In the rows, 128 means zero.
The same turns and mirrors carry the whole set onto itself, and each row onto the other rows of its family. Which rows share a family with each named row? Give them in list order.
These 33 rows form 11 families of 3 rows each.
k641: [ 94 123 109 135 144 134 191 114 145 110 149 164]
k409: [123 147 118 137 159 113 138 115 146 125 103 126]
k672: [111 120 110 121 124 119 184 115 156 112 173 142]
k708: [142 126  98 128 115 155 152  93 161 163 140 124]
k77: [109 120 128 145 146 128 200  97 153 121 145 149]
k736: [120 155  98 140 153 137 155 128 148 129  94 153]
k986: [134 130  93 125  89 148 151  90 154 151 136 127]
k614: [140 126  86 118 102 144 158  91 166 148 136 112]
k620: [122 142 112 123 138 104 141 133 150 103 107 135]
k674: [127 151  92 155 143 119 142 104 146 117  97 133]
k733: [116 113  84 128 109 162 160  90 167 141 130 115]
k363: [126 132  90 124  91 142 134  96 153 149 129 122]
k48: [125 151  99 160 150 126 145 119 148 128  98 134]
k885: [124 151 108 137 139 121 153 135 150 117  90 139]
k513: [107 103 131 135 150 131 177  95 147 119 150 155]
k394: [104 115 127 123 132 112 197 101 152 124 147 156]
k279: [121 156 112 135 142 106 157 134 147 115 103 142]
k181: [107 124 117 126 144 121 189 111 154 109 153 169]
k989: [ 98 106 119 124 124 128 189 110 156 118 162 144]
k75: [106 128 115 131 150 132 194 113 156 129 167 136]
k911: [128 113 113 116 102 146 144  74 150 146 136 129]
k705: [122 114  98 132 109 163 158  87 163 155 127 117]
k269: [108 104 119 129 138 116 186  91 153 103 150 148]
k270: [106 104 120 138 134 124 185 112 153 110 160 150]
k941: [142 154  98 135 146 125 149 137 155 133 106 125]
k491: [121 152  88 147 141 109 145 129 143 129 105 147]
k750: [124 110  91 116 102 146 149 103 164 159 130 119]
k512: [137 151  92 132 143 122 135 133 155 126 104 141]
k215: [116 123 126 135 147 123 204  99 160 113 141 138]
k58: [127 113 102 105 100 151 149  87 163 148 137 134]
k634: [104 134  93 119 109 162 148  82 149 152 126 130]
k64: [117 153  85 137 142 124 156 125 151 112  93 141]
k531: [119 140  90 105  88 144 147  96 154 138 127 131]

The rest of the family of k270: k986, k885
The rest of the family of k911: k641, k941
The rest of the family of k531: k672, k620
The rest of the family of k394: k491, k750
The rest of the family of k75: k409, k634
The rest of the family of k989: k363, k279

The same turns and mirrors carry the whole set onto itself, and each row onto the other rows of its family. Which rows share a family with each named row? Give them in list order.
These 36 rows form 12 families of 3 rows each.
k966: [117 126 152 175  78 102  59 147 122 181 158 115 101 125 107 123 186 102
 147 111 114 117 115 108  97 161]
k21: [139 113 151 166  85 131 132 141 123 140 147 115 120 133 125 120 162 103
  81 119 113 153  95 142  88 129]
k459: [154 161 158 156 108  90  69 170 136 161 173 120 122 129 121 108 190 120
 130 123  93 112 103  96 106 156]
k716: [155 161 183 135  97  88  66 165 113 174 155 123 126 108 129 116 195 104
 123 108 116 134  89 109  82 147]
k185: [158 144 145 128  70 114 105 168 134 119 126 144 131 113 123 126 190 115
 110 108 123 148  78 143 117 147]
k261: [152 136 145 153 116  76  79 142 128 189 158 107 109 137 119 121 190  81
 150 119 133 119 120 120  81 165]
k79: [128 117 122 172  62 129 107 147 127 139 135 123  99 135 107 129 184 115
 133 124 128 131 104 142 129 154]
k33: [118 126 162 148  95 136  95 155 131 165 148 128 141 118 136 117 190  69
 111 130 116 128 116 119  91 162]
k694: [153 174 135 157  92  97  47 148 115 171 160 111 127 102 144 151 183  93
 140 101 102 127 104 111 102 162]
k440: [125 139 129 145  69 116  98 165 140 154 145 115 114 115  99 152 187  70
 104  89 136 146  88 120 123 132]
k414: [163 135 125 146 101 101 112 136 152 186 143 106 136 130 141 157 146 134
 112 109 126  98  95 155  94 136]
k204: [151 108 130 151 123 115 114 159 110 165 129 103 152 106 158 136 170 121
 124 109 103 138 112 162  87 128]
k873: [130 130 124 144  97 105 123 139 160 164 148  80 141 125 121 166 183 103
 115 129 117 130  91 150 111 116]
k432: [173 131 123 156  55 109 120 167 141 150 138 131 108 124 114 126 172  89
 103  87 136 130  91 147  99 164]
k266: [171 146 136 145  67 129  99 156 138 116 150 137 122 135 117 116 177 118
 127 114 102 135  99 105 131 149]
k316: [137 125 157 143 128  96  92 144 100 176 146 110 123  96 146  91 181 105
 117  84 107 136 110 128  80 138]
k830: [164 170 115 158  77 105 109 144 119 125 144 110 109 113 140 125 202  96
 123 123 115 148  91 147 127 163]
k42: [129 140 157 142  99  93  87 131 144 186 177  77 114 114 107 134 182  83
 119 103 115 135  91 109  83 124]
k67: [149 117 134 123  97 105 103 127 127 143 155  94 116 140 166 144 149 118
 148  88 101 115 114 140  95 118]
k731: [153 112 126 160  80 113  90 145 147 123 149 145 122 123 118 120 179  94
 136  76 125 145  79 141 133 156]
k592: [145 141 164 175 118  70  79 141 118 184 171 112 116 131 133 101 201  93
 140  98 123 127  90 122 106 149]
k640: [163 153 120 161  93  81  85 114 139 141 159  95 124 113 140 151 158 140
 116  99  82 137  84 146  99 134]
k474: [168 138 159 135  98  95  97 140 136 159 142 105 157 121 143 156 167 147
 124 126  98 134  85 147  84 118]
k383: [140 135 150 153  88  71  85 177  98 167 156 104 104 141 158 134 183  83
 138  80 108 121 121 120  89 136]
k919: [127 113 137 178  86  95  96 117 135 172 148  94 118 141 120 146 164 148
 136 126 100 116 108 140 100 127]
k826: [158 123 117 148  82 100 107 135 133 133 137 136  90 140 100 119 171  95
 122  89 146 145  99 135 113 156]
k330: [157 152 160 141  81  87  92 134 134 202 155 113 123 122 134 111 181  81
 127  97 126 104 112 111  79 163]
k696: [111 121 157 165 112 105  83 149 135 178 150 125 145 124 134 148 151 117
  83 103 101 120 104 126  85 126]
k841: [140 108 130 144  89 116 100 164 112 141 121 139 137  95 138 116 178  94
 113  68 108 151 110 139 102 145]
k160: [154 115 115 157 101  79  97 127 143 171 131 114 141 151 127 175 153 124
 134 106 121 121 114 145 101 130]
k862: [160 131 132 144 121  88  58 147 122 159 154  78 123 110 144 109 186  98
 117 113 109 102  99  96  86 126]
k654: [170 112 102 157 100  92  93 156 133 131 127  82 143 123 148 143 177 117
 105 120 102 114  94 132 104 110]
k401: [134 122 118 134 100  98 108 182 137 119 151 119  93 129 147 121 182  98
 131  91 117 116 101 158 114 156]
k310: [175 146 142 169  90  95 100 157 130 152 153 107 144 150 133 151 164 149
 122 130  84 124 103 119 112 118]
k132: [162 125 113 144  77 107  79 160 117 119 129 108 117 112 134 108 194  79
 104  95 122 125  96  99 118 132]
k428: [169 117 134 172 107 108  97 130 126 170 150 102 153 144 149 165 164 122
 151 114 118 132  93 150 116 119]

The rest of the family of k79: k966, k919
The rest of the family of k160: k261, k826
The rest of the family of k731: k592, k428
The rest of the family of k330: k414, k432
The rest of the family of k204: k316, k841
The rest of the family of k440: k873, k42
The rest of the family of k185: k716, k474

